Here are some rows, each followed by its group. Rows of different groups can look alike.
(-28, -62, -39, -6, -26, 17, -57, 31, -79, 9, -59, -92, 10, 51, 48, -71, -50, 16, 27, -74, 38, -91, 35, 13, -63, -53, -23, -46, 15, -10, 52, -51, 3, -47, 52, 39, -59, -28, 81, -22, -6, 2, -72, -75, 36, -78, 18, 46, -34, -32) A
(-7, -27, 5, 44, 1, 36, 1, 20, 3, 28, -27, -18, 59, 47, -23, -18, 2, 33, 55, -28, 8, 12, 25, -6, -15, -25, 12, -34, -22, 16, -24, -19, -34, -13, 16, 15, 60, 17, -6, 2, 4, -49, -8, -6, 22, -30, -41, -18, -17, -34) B
(-23, -14, 27, 16, 9, -10, -35, 44, -1, -44, -29, 5, 52, 20, 24, -11, -13, 30, 36, 4, 19, 13, 29, -89, -1, -11, -7, -37, -9, -75, 13, -29, -32, -14, 12, 32, -13, -19, 0, -25, -39, -58, 4, -14, 35, -11, -21, 31, 42, -37) A
(28, -72, -115, 25, -58, -63, 19, -31, -106, -86, -15, -63, -13, 72, -23, -73, 41, 12, 43, -76, 48, -95, 18, 18, 17, -67, 34, 6, -43, -61, -15, 20, 2, -54, 50, -32, 21, 55, 79, 55, 78, 21, -70, -76, -39, -71, 11, -37, 9, 45) C
(16, 43, 9, 47, 22, 9, 34, -11, 12, -21, 31, 42, 6, 7, -59, 45, 7, -40, 13, 37, -30, 31, -42, -5, -10, 48, -3, -10, -29, 33, -74, 13, 22, 42, -40, -5, -39, 44, 1, 13, 19, -3, 38, 41, -15, 43, 35, -28, 4, 13) D
(-25, 33, 26, 33, 42, -54, -5, 32, 13, -32, 9, 29, 18, -10, -8, 27, -30, -31, -3, 39, -30, 17, -34, 23, 77, 52, -45, -28, -3, 63, -43, -15, 25, 38, -37, 18, -48, -11, 0, -29, -31, -3, 44, 47, 27, 40, -45, 13, -45, -31) B
(-24, 20, 27, 12, 43, 17, -6, 33, 42, 31, -2, 45, 7, -6, -3, 30, -18, -24, 8, 24, -32, 36, -24, -60, 44, 37, -27, -26, 7, -3, -18, -26, 13, 23, -33, 22, 11, -10, -13, -33, -39, -26, 33, 21, 40, 22, -50, 23, 42, -40) A
(49, 75, 3, -21, -3, -76, 62, -52, 20, -32, 82, 63, -82, -61, -14, 70, -66, -86, -62, 54, -74, 11, -65, -44, 9, 31, -16, 88, -36, 0, -12, 66, 76, 50, -35, -65, 47, 24, -4, 34, 32, 100, 58, 33, -48, 50, 69, -43, -29, 69) E
(46, -6, -22, -12, -34, -33, 42, -43, 31, -34, 35, 8, -18, -19, -20, 5, -64, 27, -4, 5, 12, 26, 20, -18, 3, 9, 42, 52, -39, 36, 0, 56, -30, -4, 11, -45, -28, 30, -45, 28, 37, -11, 19, 12, -46, 27, 1, -44, -14, 55) F
(-51, -6, 56, -56, 22, -18, -64, 43, 28, 73, -41, -12, 29, -23, 59, -5, 2, 18, 0, 4, 7, 24, 20, -12, -22, 9, -17, -28, 56, 22, 51, -34, -17, -8, -11, 41, 53, -67, -26, -50, -48, -33, 7, 17, 42, 5, -49, 68, 13, -32) G
(-26, -54, -31, 11, -21, -51, -38, 43, -72, -32, -57, -49, 31, 49, 24, -48, -27, 29, 39, -65, 59, -64, 44, 13, 35, -64, -17, -56, 1, -26, 42, -44, -4, -50, 36, 26, -18, -8, 61, -21, -8, -7, -61, -53, 31, -79, 8, 32, 19, -33) A
(4, -16, -13, 48, -6, 27, -5, 4, 25, -45, -24, -11, 70, 55, -38, -31, -1, 38, 52, -12, 22, 10, 22, -48, -40, -22, 20, -35, -18, 5, -34, -4, -43, -22, 25, 19, -62, 16, -6, 11, 13, -44, -23, -32, 4, -16, 60, -19, -43, -23) D
(30, 56, -5, 27, 35, 29, 41, -32, 15, 44, 39, 50, -23, 2, -75, 54, -53, -77, -10, 57, -55, 16, -69, -35, 31, 37, -27, 26, -48, -6, -65, 36, 77, 61, -54, -30, -3, 49, 43, 19, 39, 49, 67, 39, -39, 46, 55, -26, -17, 27) C
(50, 63, -10, -20, 26, 31, 59, -50, 6, 93, 58, 67, -79, -37, -27, 66, -71, -77, -53, 55, -60, 17, -76, -57, 53, 25, -7, 68, -33, -12, -14, 61, 84, 55, -38, -37, -2, 30, 27, 26, 31, 68, 66, 70, -58, 45, 32, -42, 12, 44) F
(-57, 35, 56, -78, 48, -21, -43, 32, 16, -13, 1, -3, -8, -33, 40, 30, -9, -23, -36, 35, -35, 19, -47, -4, -57, 46, -37, -9, 99, 56, 3, -43, 20, 41, -41, 40, 57, -60, -13, -72, -67, 10, 24, 53, 45, 19, 2, 59, -68, -29) G
(-53, -18, 51, -64, 20, -70, -60, 50, 25, 82, -35, 5, 18, -8, 54, -16, 28, 31, -2, -4, 27, 3, 35, 36, -46, -10, -20, -24, 70, 91, 44, -54, -36, -25, 6, 41, 29, -67, -28, -38, -53, -24, -15, 7, 44, -21, -96, 58, -16, -34) G
(-66, -21, 20, -71, 0, -4, -67, 42, -4, -29, -52, -30, 25, 14, 48, -28, 58, 48, -5, -21, 32, -13, 55, 18, 70, -34, 1, -29, 97, 1, 51, -37, -37, -40, 30, 53, -10, -63, -12, -35, -22, -18, -16, -32, 33, -31, 4, 63, 7, -37) G
(-3, 57, 25, 51, 51, 14, 13, 22, 8, 13, 10, 43, 1, 16, -46, 57, -16, -64, 8, 51, -56, 31, -78, -3, 21, 52, -52, -21, -32, 62, -69, 3, 67, 49, -45, 13, 40, 31, 39, -9, -10, 21, 48, 51, 7, 25, -67, -7, -57, -30) B
(-25, -34, 7, 9, -2, 4, -43, 43, -16, -45, -44, -24, 40, 31, 37, -33, 34, 47, 38, -41, 43, -39, 25, -40, 60, -34, -7, -52, 26, 25, 25, -32, -27, -38, 28, 30, -51, -27, 21, -21, -26, -23, -42, -48, 47, -55, 25, 45, -9, -35) A
(-24, -52, -30, 7, -22, 69, -37, 27, -82, 3, -52, -66, 34, 67, 25, -63, 126, 14, 45, -64, 51, -84, 16, 30, -2, -67, -16, -49, -1, 14, 31, -50, -11, -47, 40, 40, -19, -14, 65, -12, 4, 1, -78, -67, 33, -76, 26, 33, 2, -34) A
(29, -39, -51, 26, -41, -18, 31, -42, -29, 11, -9, -23, 10, 29, -40, -32, -30, 39, 31, -32, 36, -18, 17, 18, 2, -41, 55, 21, -38, -23, -15, 33, -44, -41, 38, -32, 1, 39, -14, 46, 52, -37, -19, -25, -41, -22, 6, -44, -3, 42) C
(50, -41, -34, -3, -65, 9, 34, -45, 0, 44, 5, -8, -24, 5, -13, -38, -20, 40, 0, -44, 49, -22, 33, 42, 37, -35, 65, 49, -34, 29, 31, 45, -26, -37, 50, -62, 26, 23, -17, 60, 38, -14, -47, -33, -56, -7, 27, -40, -30, 59) F
(-51, 50, 56, -47, 68, -33, -40, 47, -8, 22, -2, 64, -30, -48, 47, 46, -36, -73, -42, 55, -47, 23, -62, -5, 100, 36, -84, -10, 36, -46, 25, -30, 69, 55, -52, 47, 47, -56, 45, -69, -49, 52, 44, 43, 36, 38, 28, 44, -1, -40) H
(-26, -30, 14, 4, -11, -29, -31, 39, -12, 18, -58, -22, 34, 37, 36, -43, -11, 29, 43, -42, 42, -19, 50, 0, 2, -36, -21, -48, 17, 73, 40, -35, -22, -34, 33, 34, 0, -18, 26, -21, -28, -27, -26, -60, 39, -46, 9, 33, 15, -45) A
(46, -38, -55, -12, -62, 47, 36, -47, -27, 66, -4, -71, -24, 20, -12, -57, 70, 26, 18, -46, 44, -38, 43, 70, 29, -44, 54, 45, -40, 51, 26, 42, -35, -56, 48, -41, 23, 40, 17, 59, 56, 0, -48, -63, -45, -27, -3, -49, -28, 50) F
(-43, 68, 50, -14, 72, -9, -32, 42, 16, -52, -4, 91, -18, -20, 32, 63, -30, -70, -20, 43, -60, 4, -52, -44, -5, 31, -88, -20, 27, 70, 24, -28, 76, 41, -67, 45, 106, -32, 47, -52, -48, 71, 44, 40, 37, 33, -12, 46, 12, -31) H
(37, -38, -53, -3, -57, 31, 29, -58, -29, -9, 0, -25, -4, 21, -13, -48, 18, 33, 20, -41, 42, -33, 35, 8, -67, -36, 59, 37, -40, 18, 26, 38, -31, -51, 54, -42, -50, 27, 16, 61, 54, -5, -49, -44, -47, -19, -11, -49, -8, 51) F
(-52, 15, 59, -65, 42, 11, -59, 36, 17, 5, -18, -5, 1, -30, 52, 8, 2, 7, -28, 16, -20, 28, 24, -99, -32, 29, -29, -21, 63, 14, 38, -47, -11, 18, -32, 52, -27, -56, -39, -52, -62, -32, 9, 27, 56, 14, 0, 55, -5, -33) G
(63, 67, 7, -18, -22, 8, 68, -64, 6, 27, 102, 59, -99, -92, 13, 46, -22, -62, -116, 43, -61, 28, -60, -1, 37, 52, 15, 81, -2, -34, -18, 57, 56, 53, -19, -82, 25, -24, -60, 20, 10, 115, 29, 55, -48, 51, 10, -32, 18, 28) E
(-12, -14, 10, 46, 1, 15, -25, 35, 21, -12, -31, 16, 51, 20, -8, -9, -51, 34, 39, -4, 13, 12, 18, 65, 37, -8, 7, -40, 10, -1, -7, -14, -39, -14, 16, 21, 5, 15, 1, -9, -7, -50, -19, 12, 19, -11, 50, -4, -14, -27) B
(-3, -8, -5, 69, 8, 89, 4, 0, 33, 45, -4, 13, 50, 33, -46, -9, -5, 23, 38, 6, 12, 20, 10, 26, -39, 6, 15, -30, -19, 27, -51, 4, -27, 11, 13, 8, 25, 39, -26, 9, 20, -58, 4, -2, 2, -5, -16, -20, -47, -15) D
(-49, 21, 69, -53, 43, -65, -47, 41, 16, 1, -11, 4, 18, -38, 46, 29, 1, -6, -31, 22, -26, 29, -17, -16, -6, 38, -40, -30, 61, -68, 43, -40, -2, 37, -32, 51, -14, -59, -13, -52, -65, -5, 24, 36, 37, 26, 35, 51, 43, -41) G
(39, -36, -63, 19, -43, -14, 27, -44, -31, -23, 0, -38, -5, 22, -39, -32, -7, 33, 35, -51, 41, -23, 35, 22, 39, -29, 51, 28, -38, 23, -6, 41, -29, -39, 51, -31, -56, 38, 7, 52, 44, -23, -38, -38, -46, -24, -49, -38, -13, 55) F
(42, 33, -11, -10, 3, 25, 54, -45, -1, 66, 57, 21, -56, -47, -31, 46, -17, -31, -47, 49, -45, 20, -52, -30, -76, 50, 9, 51, -37, 58, -47, 63, 45, 34, -34, -43, -6, 31, -23, 19, 26, 23, 30, 51, -48, 52, 2, -44, -7, 68) F
(39, 52, -10, -3, 17, -104, 56, -40, 31, -6, 63, 53, -55, -30, -35, 47, -11, -67, -43, 52, -62, 10, -71, -9, -18, 40, -7, 54, -28, -6, -19, 62, 69, 47, -45, -42, -29, 38, 11, 29, 43, 61, 56, 56, -47, 54, 34, -41, 61, 56) F
(-6, -7, -4, 55, -4, 83, -4, 20, 4, -23, -26, -24, 72, 40, -22, -21, -27, 43, 53, -6, 32, 30, 24, 5, 47, -22, -4, -41, -3, 4, -25, -14, -29, -14, 13, 21, 2, 17, -12, -4, 1, -46, -10, -11, 19, -17, 19, -5, 80, -17) B
(14, -22, -32, 56, -25, 0, 9, -10, -5, 12, -10, -23, 55, 63, -52, -32, 71, 52, 70, -42, 31, -21, 42, 15, 9, -14, 33, -13, -22, 51, -48, 4, -43, -24, 29, -3, 28, 39, -2, 39, 24, -60, -4, 2, -14, -30, -74, -16, 24, 5) D
(-54, 61, 60, -35, 69, -45, -35, 51, 25, -94, 0, 42, -38, -42, 43, 53, 4, -77, -28, 51, -65, 14, -72, 62, -89, 43, -81, -10, 56, 17, 27, -33, 72, 54, -65, 39, 44, -48, 60, -70, -57, 65, 54, 22, 49, 31, 5, 53, -88, -32) H
(15, -64, -88, 44, -58, -1, 12, -11, -103, 44, -29, -77, 29, 74, -43, -57, 28, 25, 53, -67, 59, -94, 39, -10, -53, -67, 31, -12, -23, 14, -25, 7, -9, -49, 43, 2, -18, 69, 54, 39, 64, 2, -64, -47, -20, -64, 23, -34, -27, 16) D
(-57, -34, 16, -57, 9, 42, -71, 44, 7, -29, -57, -15, 33, -1, 44, -29, -19, 34, -1, -43, 41, -23, 39, -53, -39, -35, -3, -21, 84, -21, 73, -38, -22, -38, 31, 33, -31, -58, -9, -40, -24, -23, -10, -35, 45, -44, 95, 61, -28, -28) G
(-27, 29, 51, 6, 50, -29, -28, 50, 27, -18, -5, -5, 3, -23, 28, 30, -47, -28, -28, 33, -41, 32, -46, 14, -14, 50, -57, -26, 19, -54, 11, -30, 28, 48, -56, 34, 6, -28, 7, -49, -63, 17, 25, 41, 39, 24, -27, 51, 52, -44) A
(39, 61, -11, 30, 26, 17, 43, -25, 33, 90, 53, 42, -31, -17, -69, 60, -36, -88, -11, 53, -59, 2, -67, 36, 15, 36, -15, 27, -34, 26, -42, 45, 76, 50, -42, -23, -54, 51, 48, 23, 35, 70, 64, 25, -33, 45, -18, -41, 59, 32) C
(48, 39, -12, -24, -20, 15, 59, -52, 12, -59, 77, 59, -95, -78, -3, 45, 48, -65, -77, 53, -55, 27, -50, -11, -4, 55, 9, 69, -33, -22, -23, 55, 40, 51, -33, -65, 60, 10, -42, 27, 24, 73, 34, 70, -49, 55, 13, -31, 2, 45) E
(-25, 21, 59, 14, 41, -38, -31, 45, 26, 50, -3, 10, 24, -9, 31, 29, 52, -5, -8, 34, -23, 41, -7, 5, -35, 37, -31, -22, 16, 19, 7, -41, -7, 21, -35, 37, 11, -23, -8, -44, -53, -16, 8, 51, 56, 17, 3, 35, 17, -49) A
(-34, -36, -17, 12, -9, 69, -52, 42, -75, 44, -56, -65, 30, 41, 38, -45, 26, 45, 36, -56, 38, -51, 44, -1, -43, -48, -4, -34, 15, 24, 34, -47, -15, -50, 38, 35, 25, -29, 33, -13, -24, -10, -55, -57, 39, -71, 0, 39, 37, -36) A
(12, -63, -80, 46, -46, -32, 9, -15, -74, 34, -26, -48, 16, 88, -41, -57, 87, 23, 63, -59, 55, -83, 38, 31, 79, -44, 37, -29, -24, -50, -31, 8, -9, -50, 44, -5, 23, 59, 62, 44, 72, -9, -71, -69, -15, -60, 30, -38, -35, 3) D
(58, 21, -2, -15, -19, 23, 58, -57, 31, -48, 78, 15, -66, -79, 10, 22, 20, -26, -73, 26, -22, 43, -13, -5, -24, 27, 35, 81, -34, 49, -5, 63, 8, 33, -8, -61, -43, -2, -64, 34, 10, 36, 28, 18, -48, 55, 82, -42, 0, 44) E
(-44, -20, 29, -16, 14, 18, -47, 38, 5, 46, -43, -31, 33, 13, 57, -20, 28, 28, 26, -20, 20, -16, 32, -89, -33, -33, -5, -45, 37, -7, 45, -50, -40, -28, 11, 45, 77, -43, -10, -36, -37, -26, -4, -40, 48, -17, -12, 46, -13, -38) H
(-23, 64, 39, 14, 64, 47, -15, 34, 23, 39, -5, 45, -26, -19, 13, 55, -31, -62, -10, 43, -52, 5, -56, -8, 18, 37, -77, -14, -4, -40, 7, -26, 86, 50, -68, 28, -54, -18, 49, -41, -34, 54, 50, 32, 46, 23, -50, 30, -13, -37) A
(-29, 21, 43, 17, 30, 75, -23, 35, 23, 11, -4, 20, 26, -14, 25, 34, -20, -5, -7, 34, -17, 50, -13, 42, -53, 27, -24, -28, 12, 2, 1, -28, 0, 12, -26, 33, -2, -18, 2, -37, -58, -19, 36, 28, 43, 21, -27, 31, -9, -40) A
(39, 50, -12, 15, 17, -26, 53, -47, -2, 68, 60, 37, -55, -23, -50, 40, 55, -53, -36, 41, -40, 22, -50, 13, 35, 54, -8, 53, -37, -7, -36, 51, 58, 57, -38, -46, 4, 33, 19, 27, 32, 49, 48, 61, -44, 54, 68, -36, -100, 46) F
(-15, 9, 24, 44, 25, -11, 10, 29, 35, 19, 3, 23, 42, 18, -27, 24, 65, -6, 21, 35, -7, 46, -14, -58, -58, 35, -17, -31, -4, -2, -44, -16, -10, 25, -25, 31, -80, 21, -9, -7, -11, -34, 37, 10, 23, 19, -82, -3, -37, -37) B
(58, -53, -71, -30, -74, 18, 24, -60, -80, 10, 16, -70, -55, 3, 20, -54, 33, 28, -24, -56, 49, -76, 40, 13, 27, -57, 58, 56, -37, 5, 34, 42, -8, -48, 62, -56, 22, 26, 3, 55, 64, 40, -79, -63, -56, -39, 20, -42, -7, 52) E
(-28, -13, 32, -8, 15, -53, -40, 42, 22, -1, -31, -2, 44, -1, 40, -23, -63, 28, 23, -17, 12, 8, 34, 1, 21, -16, -21, -26, 15, 69, 23, -43, -29, -21, 15, 40, 5, -18, 2, -31, -41, -41, -4, -5, 45, -29, 57, 48, 34, -34) A
(46, -51, -59, -7, -63, 10, 39, -52, -46, -25, 4, -26, -34, 3, -1, -53, 61, 27, 9, -38, 50, -45, 29, 49, -56, -46, 60, 48, -44, 12, 30, 47, -14, -44, 60, -60, 14, 30, 7, 68, 60, 13, -56, -61, -41, -33, -22, -45, 25, 57) F
(64, -1, -17, -16, -48, -21, 48, -56, 18, -2, 45, 15, -44, -53, 7, -3, -32, 37, -46, -6, 9, 9, 33, -21, 9, -6, 58, 64, -36, -38, 24, 59, -38, -8, 48, -55, 34, -1, -78, 42, 21, 25, -19, -16, -59, 19, -46, -33, 53, 50) E
(67, -18, -10, -25, -74, 41, 42, -60, 6, 1, 54, 0, -57, -55, 19, -18, -14, 27, -56, -13, 13, 26, 23, 56, -15, -13, 60, 70, 4, -28, 20, 57, -32, -21, 50, -73, -22, -29, -105, 41, 14, 28, -15, -1, -48, 5, 33, -33, -30, 34) E
(17, 54, -10, 54, 40, 29, 43, -17, 34, 54, 37, 55, -7, 6, -64, 56, 16, -72, 7, 43, -61, 12, -67, -18, 13, 39, -33, 13, -32, -54, -91, 35, 65, 43, -55, -17, 0, 49, 47, 4, 31, 44, 49, 47, -24, 45, 21, -30, -32, 15) C
Which 3 groups are nearest to each row below, nearest first, going by the average distance to the group's rows?
(35, 44, -26, 20, 12, 41, 54, -47, 23, -31, 57, 5, -41, -26, -38, 47, -37, -43, -37, 26, -48, 34, -44, -50, 16, 38, 8, 59, -32, -40, -38, 49, 47, 46, -30, -29, -4, 34, -14, 24, 22, 12, 33, 38, -47, 57, -37, -50, -22, 56) >> E C F
(-51, 12, 63, -59, 46, -48, -57, 45, 26, -3, -25, 6, 17, -31, 51, 5, 0, 6, -18, 11, -14, 23, 11, -23, 35, 29, -25, -24, 62, -14, 43, -44, -13, 5, -29, 50, -103, -67, -28, -57, -54, -30, 12, 22, 37, 2, -21, 54, -35, -34) >> G A H
(54, -51, -61, -22, -70, -13, 30, -55, -68, 127, 28, -67, -45, 17, 2, -56, 28, 19, -19, -66, 45, -71, 67, -36, -17, -59, 56, 41, -35, 3, 22, 40, -21, -60, 58, -53, -40, 26, 0, 57, 57, 29, -42, -61, -48, -40, 11, -32, 18, 72) >> F D E
(51, 44, -12, -30, 3, 93, 55, -49, 32, 3, 76, 39, -74, -59, -29, 61, -89, -51, -63, 43, -49, 17, -60, -17, 70, 40, -5, 81, -30, 35, -6, 59, 59, 50, -42, -48, 93, 28, -18, 31, 23, 61, 34, 37, -56, 61, 36, -44, -7, 66) >> E F C
(-46, 44, 58, -68, 63, -7, -37, 47, 10, -27, 3, 29, -36, -63, 49, 50, -10, -61, -49, 47, -61, 23, -56, 18, -33, 45, -62, -22, 55, 32, 39, -43, 42, 48, -65, 51, -6, -67, 22, -67, -56, 40, 46, 64, 34, 29, -58, 59, 36, -19) >> H G A
(46, -14, -34, 1, -36, 41, 34, -52, -3, -79, 13, -7, -7, -2, -25, -22, 60, 38, -1, -21, 14, 7, 36, -82, 19, -9, 55, 46, -37, -35, -1, 54, -40, -16, 28, -53, 22, 36, -33, 52, 35, -42, -8, -11, -50, 5, -28, -46, 6, 56) >> F D E
(29, -17, -18, 25, -38, -45, 31, -33, 0, 23, 11, 4, 25, 17, -38, -14, -5, 41, 28, -6, 23, 16, 23, 30, -30, -6, 50, 20, -48, -23, -30, 45, -46, -13, 31, -30, 5, 44, -22, 59, 34, -45, 0, -37, -45, 9, 32, -37, 64, 48) >> D F C
(-38, -61, -44, -15, -29, -10, -48, 43, -94, -34, -70, -75, 8, 55, 53, -78, -44, 2, 31, -66, 60, -90, 25, 42, 25, -61, -36, -58, 23, -79, 50, -53, -4, -50, 31, 40, 0, -24, 92, -14, -8, 32, -66, -69, 30, -83, -11, 46, 8, -34) >> A G D
Which 2 groups are nearest to each row below, nearest first, going by the distance to the group's nearest row?
(-4, -6, 10, 55, 13, -23, 5, 13, 46, -48, -14, 27, 52, 29, -39, -7, 3, 18, 39, 7, 9, 42, 16, -21, -2, 9, 1, -27, -9, 53, -49, 0, -26, -12, -4, 2, -35, 19, -24, -2, -2, -50, -5, 0, 12, 2, -52, -8, 21, -14) >> B D
Which 3 groups are nearest to each row below, nearest first, going by the distance to the group's nearest row?
(7, 21, -4, 52, 16, 10, 24, -17, 8, 74, 26, 3, 16, 13, -55, 25, -17, -7, 24, 32, -21, 37, -33, 17, -21, 41, 13, -5, -13, 52, -69, 26, -7, 28, -33, -10, -31, 43, 5, 12, 25, -27, 26, 29, -21, 34, 80, -37, 20, 6) >> D C F
Which 2 groups are nearest to each row below, nearest first, going by the average distance to the group's rows?
(-23, 1, 35, 24, 13, -33, -14, 36, 43, 42, -7, 2, 38, -2, 9, 19, -18, 11, 28, 20, -1, 40, -8, -5, 29, 12, -9, -31, 13, -4, 2, -28, -22, 9, -9, 32, -12, -17, -13, -33, -35, -45, 20, 29, 30, 10, 33, 20, -16, -41) >> B G
(34, 65, -19, 24, 34, -2, 42, -34, 39, -113, 46, 54, -29, -10, -61, 57, 5, -66, -25, 50, -61, 20, -63, 31, -4, 37, -12, 30, -35, 46, -40, 42, 81, 55, -37, -18, 58, 47, 41, 15, 32, 36, 41, 61, -40, 52, 56, -49, 33, 36) >> C E
